First come named turns, each shown by rows before and after it. For each pair of rows after them, which turns, in which order, take the first row to the second? The first pair is done for you.
turn J426:
9, -6, 0, 5, 3, -2, 3, 6, 3, 2, 14, 2, 0, -8, -1  ->  16, -2, -2, -1, -1, 7, 0, 5, -1, -4, 6, 2, -3, -7, -5
3, -6, 6, 5, 9, 7, -2, 9, -10, -1, 10, 0, -4, 4, -6  ->  5, -6, 6, 5, 8, 7, 1, 8, -10, -2, 7, 0, -4, 5, -4
0, -2, -1, 7, 3, 3, -2, 6, 6, 7, 9, -3, -7, 0, -4  ->  7, 4, -2, 1, -1, 11, -4, 7, -2, 2, -2, -4, -7, 3, -10
turn J766:
-10, -6, 18, 17, 12, -4, 12, -3, -2, -3, 7, -3, 3, -4, 7  ->  -2, 5, 6, -1, -6, -1, 5, -18, 8, -5, -23, -5, 8, -6, 8
7, 1, 12, 5, 12, -6, -2, -3, -6, -23, 2, 2, 16, 16, 1  ->  9, 9, -8, -10, -3, -2, -15, -9, 8, -12, -10, -1, 15, 19, -1
0, -9, 7, 1, 13, -3, 2, 5, -14, -13, 10, 5, 7, 10, 7  ->  5, 2, -3, -15, -1, 0, -3, -6, -5, -16, -16, 3, 9, 6, 8
-1, 7, 11, 3, 11, -7, -3, -4, -7, -2, -6, 16, 10, 9, 9  ->  -1, 12, -2, -4, 4, -6, -12, -7, 2, 3, -11, 15, 10, 12, 7
turn J734:
-2, -4, 0, 4, -14, -11, 5, 16, -2, -3, -5, -13, 4, 29, 6  ->  16, 1, 3, 6, -11, 16, 4, 16, -14, -8, -14, -12, -7, 6, -11
4, -2, 1, 6, -4, 7, 3, 0, 5, -2, -1, -4, -10, -9, -3  ->  -3, -4, 3, 7, -3, -7, 4, -3, 12, -1, -2, -3, -3, -3, 5
4, 18, -14, -26, -7, 12, -8, -18, 11, 7, -7, -9, 12, -8, -2  ->  -2, 12, -18, -23, -9, 2, -10, -12, 17, 11, 5, -9, 14, 7, 0
turn J772:
4, 0, -1, -2, -8, 15, 7, 9, 11, 6, -8, -18, -10, -20, -2  ->  0, 2, -10, -10, -12, 10, 0, 5, 19, 14, -4, -17, -8, -14, 1
10, -10, 15, 19, -2, 6, 10, 19, -3, 0, -6, -14, 3, -7, -6  ->  -1, -11, 0, 12, -13, -5, 6, 19, 11, 16, 1, -17, 3, 6, 1
2, -9, 12, 14, 2, 8, 10, 20, -7, 0, 15, -7, -11, 0, -10  ->  -3, -12, 2, 12, -5, 2, 8, 20, 4, 12, 19, -10, -10, 8, -4
Now pairs of rows:
(2 to 4 turns a pair)
6, -5, 9, 13, 0, 17, 4, 13, -5, -1, 2, -10, -15, -16, -5  ->  11, -4, 10, 8, 0, 13, 3, 17, -15, -16, -3, -6, -9, 5, -5 : J734, J734, J426, J766
-12, 6, -3, -3, 6, -13, 1, -17, 8, 1, -2, 2, 9, -9, 6  ->  -1, 12, -7, -11, 3, -5, -5, -15, 0, -6, -16, 4, 8, -5, -1 : J426, J426
-9, 6, -8, -11, -6, -7, 3, -19, 2, -2, -18, 3, 4, -2, 3  ->  -16, -4, 11, 9, 12, -12, 13, -6, -11, -6, 6, 8, 3, -1, 3 : J766, J766
-14, -12, -19, 2, -19, -2, -2, 0, 24, 14, -3, -12, -3, 20, 2  ->  8, -8, 6, 9, -9, 20, 11, 5, -10, -15, -25, -11, -7, 0, -10 : J766, J766, J734, J734
-19, -12, 15, 21, 3, -22, 17, 7, 3, 1, 13, -11, 6, 6, 16  ->  3, 1, -6, 5, -16, 12, 5, -4, 15, 14, -14, -16, -11, -34, 0 : J734, J772, J734, J766
-9, -7, 20, 11, 7, -6, 13, 18, -1, -3, 13, -9, 6, 2, 4  ->  -9, -1, 1, -9, -13, -14, 2, 8, 15, -1, -8, -13, 11, 19, 7 : J734, J766, J734
4, 22, -22, -27, -19, 5, -12, 2, -1, -2, -5, -8, 17, -6, -2  ->  -12, 8, -11, -13, 3, -11, -8, 13, -6, -3, 34, 2, 21, 12, 3 : J734, J772, J734, J766
-6, 2, 13, 9, 3, -12, 16, -6, -13, -21, -15, 1, 8, 3, 8  ->  2, 13, -17, -12, -17, 4, -1, -11, 8, -2, -21, 0, -3, -4, -3 : J766, J734, J734
10, 3, 4, -2, 1, 22, -5, 4, -17, -7, -16, 0, -10, 0, -9  ->  -1, 5, 8, -7, 15, 5, -8, -12, -17, -14, -11, 17, 6, 3, -3 : J734, J766, J772, J772
9, 4, -11, -9, -14, 8, -10, 5, 1, 11, 1, -4, -7, 17, -8  ->  16, 6, -3, -9, -6, 17, -6, 5, -13, -3, -2, 3, -11, 7, -14 : J772, J772
12, 0, 1, 3, 2, 22, -6, 9, -6, 4, 13, 1, -16, -15, -13  ->  -6, -7, -5, 4, -4, -3, -6, 12, 6, 14, 29, -1, -7, 16, 2 : J734, J734
